(in the rows, 128 means zero)
Each run below is a few steps of one of 7 hidden systems, one row a step.
K633, trace 1:
[[145 121 120 135 140 111 112 161 127 135 111 158 119 120 104 147 140  77]
 [120 151 160 120 105 147 118 148 139 119 120 134  81 145 114 114  99 116]
 [133 142 139 154 141 132 127 110 156 119 126 111 129 145 143 134  85 172]
 [154 117 118 125 156 116  96 111 129 137 121 101 152 114 117 160 138 142]
 [142 109 111  91 118 146 100 137 115 143 128 136 142 130 106 120 122  82]
 [128 154 125 126 126 149 129 148 156 115 147 141 120 137 137  73 106 111]
 [143 131 149 142 136 113 130 126 160 117 123  96 123 135 154 102 138 176]
 [154  80 112 131 141 120 103 109 113 151 125 121 135 140 131 139 151 160]
 [129 118 114 117 140 156  89 143  96 145 138 166 140 129 126 122 153  99]
 [118 157 162 134 117 146 134 164 142 135 132 151 142 151 144  92 136 104]]
K438, trace 2, 10 rows:
[[158 128 100 136 151 153  70 108  88  62  99 102 114 103 106 194 100 138]
 [187 162 132 119 152 121  58 153 179 167 121  95 135 132  81 121  96  95]
 [125  87 113  73 191 114 127 119 204 145 140 186 101 124 119 146 125  99]
 [180  54 161 109 147 132 117 145 143  65 102 139 101 167 144 140 184 140]
 [190  79 117 152 122 168  83 137  85 150 125 151 169 209 111 141 111 114]
 [152 157  89 163 220 154  76 136 115 144 179 184 156 136 117 142 158 115]
 [142 117 134 108 161 119  86 175 152 171 141 167 131 116 143  63 224  96]
 [100  46 118 100 105 151 121 137  80 159 138 205  72 161 140  92 183 123]
 [122 128 146 187 123 195  77 142  45 115 134 171  91 178 162 106 156 182]
 [ 97 197 150 202 125 166  69 169  79 213 120 180 165 135 156 102 135 123]]
K72, trace 3:
[[111 148 140 155 117 103 183 149 127 101 123 157  89 134 118 147 122 107]
 [103 167 151 160 105 113 150 120 133 125 103  99 142 112 142 148  89 155]
 [128 142 132 122 114 127  78 119  99 161 102  81 157  96 116 150 131 142]
 [156 128 115 113 151 118  89 147 112 136 131 129 126 117  83 156 163  82]
 [159 147 129 144 146 106 169 154 160  97 147 145 121 154  95 143 119  84]
 [145 142 133 147 109 114 175 118 158  98 123  87 162 143 135 127  73 141]
 [153  99 113 111 105 124  97 108 123 129  90  64 168  99 144 120 114 154]
 [173  80  95 109 136 112  75 149 121 141 101 128 122 108 112 119 154  97]
 [166 104 107 147 149 103 144 156 166 115 127 173  79 154 103 123 109  94]
 [143 116 140 150 119 120 163 113 182 103 115 121 107 167 144 124  52 162]]
K757, trace 4 (10 x 18):
[[ 80 142 112 128 150 121 101 116 108 151 120 142 115  67 144 139 155 144]
 [107 125 175  92 144 129 133 148 153 155 143 165 123 149 125 129 184 104]
 [145 127 137 149 125 162 143 137 116  96 165 148 113 195 128  98 126 139]
 [127 139 130 136  97 149 120 109 109  95 114  73 151 116 156 105 106 174]
 [ 86 146 116 119 112  99 144 106 123 193 131 103 159  87 133 122 133 137]
 [109 136 118 122 149  95 155 144 127 137 160 153  86 109 108 117 194 109]
 [135 107 164 108 112 135 171 145 154  74 134 135  89 169 131 106 141 116]
 [135 116 115 168  88 137 171 117 114  93 116 117 159 150 158 116  75 152]
 [107 142 111 154 104  91 144 111  87 135 101  84 163  72 134 162 132 145]
 [ 91 141 138 100 143  79 164 121 142 156 141 137 101 102  86 177 157 100]]
K72, trace 5:
[[ 74 181 194 112  95 131 109 136 150 198 107 120 116 130 116 142  91 119]
 [117 137 137 135 166 124 105  89  95 173 151 124 158 139 100 211 148 153]
 [150 177 158 123 161 169  96 154 109  68 159 117 136 145 107 139 171 108]
 [108 153 108 107 113 145 179 136 125 112 157 144 185 125 112 123 101  58]
 [128 153 106 146 144  79 173 109 157 133 155  85 169  91 144 104 145 155]
 [156 116 151 118  72 104 130 143  98 146 116  63 136 140 115  98 174 134]
 [142  84  98 130 112  98 146 134  74  95 104 132 117 109  99 174 154  94]
 [147 165 127 172 137  94 138 170 162  78  88 131 106  94 132 132 110 103]
 [141 149 128 151  88 101 131 133 152 175  94  92 144 127 113 125  50 120]
 [168  99 112 119 143  98  89  96 137 144 113  70 124 118  99 171 115 162]]
K698, trace 6:
[[121 156 127 151 101 122  93 160 102 186 118 129 116 117 120  94 141 117]
 [113 144 152 150 132 124 109 138 145 195 113 160 121 150 122 148 101 126]
 [118 111 175 116 159 132  97 128 147 143 114 157 104 147 138 168 158 147]
 [120 131 160 113 149 162 119 147 129 115 149 161 126 155 142 107 178 120]
 [110 176 125 154 161 152 131 125 124 131 179 149 140 143 139 102 140 143]
 [ 94 145 135 129 146 123 139  97 163 162 153 122 130 127 155 108 122 180]
 [ 86  89 133 101 129 120 173  96 142 132 144 154 100 135 152 128 139 158]
 [ 96 124 126 129 121 131 163 123 104  77 146 150  69 120 141 109 158 147]
 [ 93 183 134 157 103 123 171 142 128  99 137 125 105 110 149  83 121 135]
 [ 85 171 148 149 110  93 197 113 151 127 127 109 124 114 133 145  98 144]]
K698, trace 7, 10 rows:
[[ 94 154 171  88 131 173 136 119  99  76 168 142  66 159  93 157 145 120]
 [125 200 131 125 167 137 140 152 193  76 164 128 100 108 132  79 121 115]
 [132 146 124 179 151  73 207 123 180 124 142 119 179 127 161 123 131 150]
 [123  86 148 127  87 111 185  81 104 105 123  76 132 158 138 164 124 192]
 [100 108 118  68  82 171 149 104 105  42 126 111  89 115 121 125  82 114]
 [120 179  78 122 133 104 152 150 135  67 130 116 112  50 102 118 113  72]
 [175 150 114 174 103  40 172 151 160 146 106  68 148 106 105 119 121 119]
 [174  73 146 146  74 104 153 117 121 118  71  90 150 173 112 182  69 139]
 [150  95 136  79 104 172  83 124  89  50  75 100 131 114 104 191  98  94]
 [169 160  94  84 131 139  81 170 123  98 128  95 170  79  80 114 133  32]]
K633, trace 8, 10 rows:
[[108 113 154 141 117  77 129 148 122 203  96 158 102 125 115 163 161 114]
 [ 79 134 163 101 143 145 141 115 135 136 153 178  77 156 107 173 117 115]
 [111 165 161 141 137 152 159 118 118  60 131 127 148 143 129 183 110 127]
 [144 155 115 163  99  97 154 126  94 125 117  80 160 116  97 161 106 120]
 [ 95 140  93 102 100 109 127 105 116 176 133 103 112  85  96 130  92 116]
 [ 81 119 113  69 136 135 144 103 173 111 127 140 122  86 144 128  87 114]
 [149 109 117 123 140 109 164 132 167  48 102 125 120 106 140 143 113 113]
 [167 113  99 159 100 103 116 143 106  86  87  98  78 109 108 130 105 135]
 [122 127  98 143 114 135  65 127 121 161  83 127  94  94 132 122  64 146]
 [132 130 133 108 171 133  74 135 199 149  90 149 130 101 144 139  84 118]]
K880, trace 9, 10 rows:
[[123  97 196 100 133  95 122 118 165 146  79 111 105 134 119 206 136 146]
 [115 140 135 171 116 141 140 118  76  65  86 128 143 114 131 210  98 134]
 [ 93 186  77 152  94 128 170 125  90 108 155 132  97  97 106 103  74 102]
 [113 145  95 101 160 102 145  96 194 192 183 134 103 132  93 115  81 127]
 [166 108 147 105 188 113  71 108 195 126 101 104  94 126 112 189 105 159]
 [174 122 128 147 100 138 104 147 110  59  53  95 151 116 114 181  71 104]
 [155 150  48 201  95 130 158 142  88 110 135 133 153 125 122  90  51 104]
 [146 129  64 142 142 109 102 132 172 207 160 152  75 129 113  49  84 133]
 [178  84 142 103 184 112  38 147 203 190  82 149 124 136 121 149 124 116]
 [208 116 147 182 144 145  61 185 109  74  53 135 172 141 136 170 139  97]]
K173, trace 10 (10 x 18):
[[138 103 143 173 129  92 143 128 132 141  97 136 124 144 146 155 130 160]
 [138 124 142 141  97 159 109 132  81 135 117 127 148 161 118 146 112 123]
 [120 147 125 115 155 161 100 123 129  95 128 147 110 119 115 155  98 112]
 [124 140 160 113 146 107 124 144 174 133 104 128 134 108 128 148 138 109]
 [146  97 127 119 128 106 153 136 127 144 143 136 151 150 111 136 162 107]
 [162 117  87 157 135 136 121 137 119 106 134 135 151 139 133 104 112 120]
 [117 159 122 126 134 153 102 133 152 153 133 135 147 120 137 102  88 122]
 [102 136 119 115 135 103 127 127 141 167 130 143  96 106 108 138 124 113]
 [142 102 129 145 109  96 138 154 122 133 105 139 101 132 129 112 160 120]
 [133 124 128 156 132 152 119 143 105 130 141 160 140 157 150 104 150 136]]
K757, trace 11:
[[151  84 132  74 125 147  95 115 141 106  96 105 147 127 124 151 109 114]
 [126 141  95 138 128 151  98 134 120 167 126 158 159 126 117 131  69  89]
 [143 158 136 161 160 130  56 159 129 137  96 136 104 104 125 140 143 130]
 [138  98 164 102 153 138  83 119 170 176 123 138 111 164 130 138 126 154]
 [146  95  85 121 154 175  84 112 103 133 155 155 141 148 140 102 126 138]
 [124 146 142 100 103 177  61 145 101 140 115 103 153 113 135  91 137 114]
 [ 97 170 144 138 116 143  88 137 133 207 138 138 107 132 135  80 117 146]
 [117 117 131 136 154 131 100 128 129 148 149 143  89 126 164  73 193 186]
 [110  83 150  72  92 161 132 118 111 139 152 118 136 159 153  69 172 149]
 [ 85 150 110 128  70 166 151 124  62 135 166 126 137 131 144  56 129 132]]
K173, trace 12, 10 rows:
[[106 116  95 136 134 168  65  82  71 121 102 116 141  88 147 166  96 177]
 [ 57 156 168  67  81 147 134 123 124  96  87 108 125  73 136 154 108 104]
 [107 133 177  91 136  96 210 125 161  73 164 123  86 149 104 155 181 121]
 [205  99 138 173 152 100 153 118 147  88 135  76 156 179 139 131 162 186]
 [155 103 107 109 117 185  79  79 106 145 129  79 204 151 140 131  71 164]
 [ 77 126 103  57 115 154 127  84 150 105 110 125 121  79 120 165  28 102]
 [113 124 187  96 103  80 210 147 212 106 102 128  82 141 112 147 103  90]
 [200  78 159 164 144  95 176 137 160 130 152 141 127 243 108 145 144 143]
 [205  98  87 188 151 172  62 117 108 134 105 132 187 182 131 155  54 148]
 [101 150 119  86 123 184  56 128 146 164  84 157 161 102 112 163  15  59]]
K438, trace 13:
[[132 148 122 164 136 121 115 145 107 170 128 150 164 131 124 136 138 111]
 [100 144 124 121 146 110 140 130 124 153 161 143 110 114 119 118 177 126]
 [101 117 150 105  98 141 145 130 121 127 139 130 109 138 147  87 154 139]
 [103 126 120 154  95 155 136 124  89 115 114 145 129 134 152 120 101 141]
 [117 178 126 187 125 122 117 138 101 142 116 118 136 107 136 136 116 146]
 [ 92 167 144 124 121  96 140 129 142 181 130 113 125  98 121 126 139 128]
 [ 76 132 156  91 104 118 179 112 139 115 138 121  95 117 130 127 136 130]
 [116 132 149 139  78 139 169 124 121  79 109 101 124 140 144 122  89 144]
 [130 156 112 178 115 111 150 118 125 124 106 104 164 116 130 150  65 139]
 [123 163 123 128 148  80 145 108 157 138 131  79 152  82 111 160 124 133]]
K880, trace 14:
[[118  56  88  73 156 106 104  96 153 201 132 162  98 111 108 142 125 121]
 [165  94 146 130 182 102 121 155 175  68  84 163 106 122 127 192 151 104]
 [150 180 169 196  87 122 163 177 131  77  75 116 147 142 141 137  88 105]
 [109 185  94 196  97 137 123 116  89 198 150 119 154 135 132  87  68 154]
 [121 114  73  90 163 136  48 106 116 211 163 147  82 106  88 113 132 128]
 [178  80 138  72 185 136  90 152 174  91 116 162 128 143  98 170 157  64]
 [186 153 170 186 132 141 151 182 156  31  97 122 176 162 164 119 124 115]
 [126 175 126 190  56 140 125 144  95 169 122  85 165 140 165  36  93 163]
 [107  86  72 100 124 137  65  99  82 252 162 141 135 117 121  87 156 148]
 [148  51 126  63 188 134  85 145 137 114 134 191  95 129 110 155 221  88]]

Which system made each run below?
trace 15 (2 x 18):
[[161 110 157 111 141 142  64 152 126 129 113 134  67 152  98 136 154 123]
 [142 123 149 122 125 173 118 155 133  98 106 157 192 152 148 138 109  81]]
  K880
trace 16:
[[149 138 131 118 131 103 112 129 141 145 114  88 146 112 102 152 123 116]
 [160 111 112 152 124 135 124 124 103 112 128 125 124 157 106 152 106 133]]
  K880
trace 17, 2 rows:
[[165  79  97 118 102 126 111 135 150 176 106 134 152 149 128  91  78 107]
 [112 113  93 133 124 148 133 134 139 157 127 197 116 144 130 113  63  94]]
  K173
trace 18:
[[124 142  83 112 102 137  69 140 106 172 104 120 120  81 105  97  89  94]
 [104 134 116 115 159 115 100 118 160 136 125 145  40  96 120 127 116 150]]
  K438
trace 19, 2 rows:
[[ 86 154 138 102 157 140 120 111 153 115 148 126 123  93 155 114 149 152]
 [104 130 134 123 118  85 164 108 125 136 129  92 133  96 133 137 165 156]]
  K173
trace 20:
[[134 123 133 156  71  86 150 141 151 181  84 114 112 139 119 114  67 127]
 [154  93 120 140 135  98  97  92 124 139  94  83  96 122 112 181 108 185]]
  K72
trace 21, 2 rows:
[[175 124 150 129 135 143  84 137 141 134 119 110 125 172 100 144 101 128]
 [150 110 126 110 161 157  84 135 152 119 109 146 171 129 142 145 112 109]]
  K698
trace 22 (2 x 18):
[[129 122  53 190 108 104 198 127  73 120 148 156 165 127 123 127 107 100]
 [130 139 128 152  85 103  98 106  94 136  87  50  88  98 121 139 104 190]]
  K698
trace 23, 2 rows:
[[143 177 173 173 112  79 183 167 162 136 147 108  93 159 120  86 159 137]
 [105 103 150 125 115 120 136  71  97 159 149  92  82 156 126 152 143 222]]
  K633
trace 24 (2 x 18):
[[126 137 111 120 142  94  97 104 107 145 138  58 125  68 128 119 194 183]
 [ 93  85 115  69  79 137 131  96  84 117 128  80 132  79 159  85 176 164]]
  K173
trace 25 (2 x 18):
[[101 115 128  81 123 132 102  96 118 146 128 105  99 104 115 143 127 149]
 [ 94 136 117 101 148 149 128 132 145 142 152 175 135 116 140 106 131  99]]
  K757
trace 26, 2 rows:
[[ 88 145 137 145 114 124 171 141  95 109 148 169  73 135 121 130 156 117]
 [ 64 179 163 148 106 124 173 119 122 118 120 131 121 109 146 147 118 143]]
  K72
trace 27:
[[151 112 162  79 158 145  76 141 146 106 114 127 119 130 114 154 162 108]
 [174 116 128 142 105 165 122 153 122 104 132 139 142 187 121 103  90 102]]
  K633
trace 28:
[[148 153 159 124 153 127 150 137 196 113 142 130 151 162 123 133  95 107]
 [154 153 137 161 133 135  94 116 139 121 110  79 142 127 147 120  98 181]]
  K880
trace 29 (2 x 18):
[[ 94 138  93 103 130 127 177 117 154 124 160 157 131 108 129 100  96  96]
 [139 154 128 167 124  84 166 146 165 143 136 119  99 136 122  96 114 135]]
  K173
trace 30 (2 x 18):
[[109 114 152 117 105  96 146 101 120 181 156  92  83 149 126 107 171 195]
 [ 85  81 109 107 154 157 132  74  87 141 155 171 151 140 153 162 153 161]]
  K633
trace 31, 2 rows:
[[ 86 146 180 122 159 166  96  97 116 124 115 127 182 120 167 193 145 170]
 [155 115 126 134 134 105 161 146 121 147 130 143 208 153  99 180 142  64]]
  K633
trace 32 (2 x 18):
[[ 93 161 124 125 136  70 151 113 123 176 143 113  97  91  82 173 148 124]
 [125 118 133 100 178 108 168 136 182  79 155 169  74 131 114 141 157 107]]
  K757
trace 33:
[[115 130 119  84 122 121 175  94 154  90 168  83 108 125 117 102 118 148]
 [132  92  83 124 118 124 145  93 100  84 121  98 138  95 148 125 126 161]]
  K633
trace 34 (2 x 18):
[[ 91 163 168 142  82 141 150 110 108 118 112  99 113 141 126 153  71 156]
 [113 145  97 146 152  97 144  87 139 147 128 111 162  97 123 183  83 148]]
  K633
trace 35 (2 x 18):
[[181 148 169 173 166 114 154 162 188  87 125 136 141 181 129 143 127 121]
 [154 127 163 143 137 151 138 114 132  75 120  91 200 158 157 156 128 159]]
  K698
trace 36, 2 rows:
[[ 90 103 138 126 127 125 132 125 104 157 120 170 125 126 143 149 158 131]
 [115 152 157 147 114 142 124 143  84 120 138 127 109 145 120 130 164 138]]
  K438
trace 37 (2 x 18):
[[ 84 126 190  94 108 165 142 123 125 114 115 131 167 139 176 133 154 141]
 [101 166 133 163 111 136 165 116  84 157 176 129 166 160 126 123 135 142]]
  K757
trace 38 (2 x 18):
[[128  62 136 121  81 128 112 110 111 124  61 114  94 129 150 146  92 166]
 [ 87 115 178 114 102 174 158 122 118  89 109 164 133 168 149 164  96 123]]
  K173
trace 39 (2 x 18):
[[164  79 142 126  77 135 135 113 124 139 115  93 129 184 132 102  93 159]
 [108 110 104 114 128 176 105 111  98  79 105 158 130 109 136 169  76 111]]
  K698
trace 40, 2 rows:
[[127  81 137  67 146  82 141  98 196 203 127 113 154 127 114 154 130 127]
 [164  91 144 159 162 112 111 116 118  67  85 121 100 132 132 208 151 174]]
  K880
trace 41 (2 x 18):
[[114 168 109 133  99 122  98 140  84 193 149 106 127 106 108  78 155 119]
 [ 72 114 153  81 117 136 145 105 169 185 142 147 145 131 166  92 128 143]]
  K633
trace 42:
[[124 132 139 177 168 112 127 158  85 124 121 185 137 125 125 194 202 108]
 [118 222 133 187 116 147 149 165 107  86 151 137 110 134 110 111  99  99]]
  K72
